The same turns and mirrors carry the whole set onto itself, and each row onto the other rows of its family. Which rows share a family with each named row? Give them in list order.
These 15 rows form 3 families of 5 rows each.
B: [-1.59 -0.70 -3.51  2.47  0.25  2.01  4.19 -0.92 -1.24  0.34  2.22 -1.28
 -2.26]
R: [ 0.72 -0.19  0.49 -1.44  3.41  2.53  1.19 -0.84  0.74  0.70  2.51 -1.19
 -3.66]
T: [-0.67  3.43 -2.59  2.10 -0.07 -0.97 -2.10  0.47  1.25  2.13 -2.60 -0.44
 -1.30]
W: [ 0.27  1.97 -0.59  1.95 -1.35 -1.90 -3.00 -1.84  1.33  1.00 -1.46 -1.78
 -1.82]
E: [-1.25 -5.07 -1.04  0.85 -1.70 -1.24  0.38  2.93 -0.36 -0.93  1.10  1.72
  1.28]
Y: [-3.88 -3.84 -1.28  1.22 -1.58 -0.64  0.56 -1.74 -0.38  1.76  0.70  2.49
  1.75]
A: [-0.21  0.89 -0.82 -3.42  2.36  1.35  0.68 -1.65  1.87  3.66 -1.12  0.76
 -2.63]
Q: [ 0.43  0.15 -0.36  1.28 -0.29 -0.98  0.38  2.86 -0.31  0.44 -2.60  4.57
  2.19]
K: [-1.75 -3.87 -1.47  0.95  0.90  1.73  2.65 -0.09 -0.73 -0.08  4.26 -0.40
 -1.29]
G: [-2.23 -0.94 -2.50  1.53  2.07  3.84  3.88 -1.61 -1.91  1.31  0.25  0.98
 -1.50]
D: [ 1.97 -0.58 -0.23  2.32 -0.61  0.26  1.22  2.75 -1.55 -1.63 -3.59  2.66
  0.60]
H: [-1.76 -5.50 -1.10 -1.31 -2.66 -1.77  1.07 -0.81  0.39  1.18  0.28  1.81
  0.36]
X: [ 1.82  1.51  0.35 -0.24  1.41 -0.24 -3.24  0.18  1.66  0.15 -1.31 -2.15
 -3.08]
Z: [ 2.34  1.04  0.79 -3.09  2.26  0.83  2.32 -0.88  1.70  1.71  0.63  1.45
 -2.48]
S: [ 1.52 -0.85 -0.50  1.86 -0.71 -1.23 -2.40  3.93  0.09 -1.69 -2.53  0.43
 -0.16]

Which other rows belong to the same family as D? B, W, H, Z
Which other rows belong to the same family as E? R, K, X, S
Which other rows belong to the same family as Q? T, Y, A, G

The same turns and mirrors carry the whole set onto itself, and each row onto the other rows of its family. Which rows share a family with each named row? Give them in list order.
These 16 rows form 4 families of 4 rows each.
zuvo: [ 4.45 -2.12  1.16 -1.17  2.57  0.77 -0.85 -0.98  3.12  1.12 -0.36  1.12
 -1.47 -0.44 -1.41 -0.35  0.41  2.50]
zenan: [-0.86  1.64 -1.25  1.08 -1.37  3.72  3.56 -0.05  0.70  1.41 -0.59  2.55
 -1.53 -0.23  1.65  2.39 -1.40 -0.37]
Lasev: [-0.98  2.14 -1.14  1.22 -0.53  2.14  4.83 -0.91  0.15  0.46 -1.14  2.67
 -2.22 -0.71  1.01  1.14 -1.20 -1.65]
gimap: [ 3.85 -3.53  1.46  0.78  1.35  0.36 -1.44 -0.44  3.33  1.96 -0.50  0.92
 -1.64 -0.15 -2.06 -0.56  0.80  1.44]
Nipo: [ 1.06 -0.19  1.02  0.01 -2.35  0.92 -1.74  1.72 -1.92  0.42  1.67 -4.15
  2.04  4.36 -2.25 -0.64 -0.19  0.14]
pivit: [ 3.29 -2.10  2.31  0.37  1.68  1.42 -1.37 -0.32  3.20  2.51 -0.56  1.60
 -1.88 -1.47 -1.65 -0.37  1.45  1.60]
mure: [ 0.76 -0.13  0.65  0.42 -2.86  1.38 -1.93  1.67 -2.32  0.76  0.78 -3.71
  2.52  3.98 -1.84 -1.94 -0.59 -0.31]
ziger: [-3.13 -0.39 -0.60 -2.54  0.75 -2.82  1.48 -0.77 -3.44 -2.16  0.50 -2.95
 -0.74 -0.76  0.03 -0.87 -0.41 -2.68]
gugo: [ 0.83 -1.39  1.79 -0.18 -2.30  1.44 -3.82  1.69 -2.07  1.30  0.05 -3.43
  2.26  2.95 -2.15 -0.86  0.31  0.13]
sok: [-1.43  1.74 -1.42  0.95 -0.97  3.43  3.31 -0.24  0.54  1.78 -1.28  3.02
 -1.30 -0.85  2.18  0.73 -1.78 -0.48]
zome: [-1.11  2.34 -0.83  1.07 -0.31  2.79  3.81 -0.96  1.13  0.36 -1.67  2.68
 -1.16 -0.80  1.00  2.47 -0.65 -0.88]
Zubu: [ 0.92 -1.58  1.30  0.90 -2.33  0.32 -2.88  2.28 -2.77  0.62  0.42 -3.54
  1.64  3.42 -2.00 -1.86 -0.60 -0.64]
givep: [-4.24 -0.49 -0.28 -2.08  1.13 -2.95  0.76 -0.11 -2.29 -0.92  2.00 -2.68
 -0.84 -1.67  1.02 -1.65  0.09 -1.59]
Suni: [-3.12 -0.45 -0.25 -2.52  1.89 -3.17  0.58 -0.70 -2.35 -1.28  1.47 -3.54
 -0.65 -1.58  0.80 -1.40 -0.69 -2.05]
duv: [-3.69  1.13  0.29 -2.46  1.67 -2.33  1.33 -0.13 -3.40 -2.28  0.28 -2.18
 -0.39 -1.50  0.81 -0.37 -0.07 -2.05]
tifi: [ 3.53 -2.50  1.37 -0.98  2.35  0.37 -0.86 -0.48  3.31  1.02  0.27  1.75
 -2.04 -1.15 -1.47 -0.60  1.39  2.47]

Which other rows belong to the same family as zome? pivit, ziger, Zubu
Which other rows belong to the same family as gimap? Lasev, gugo, duv

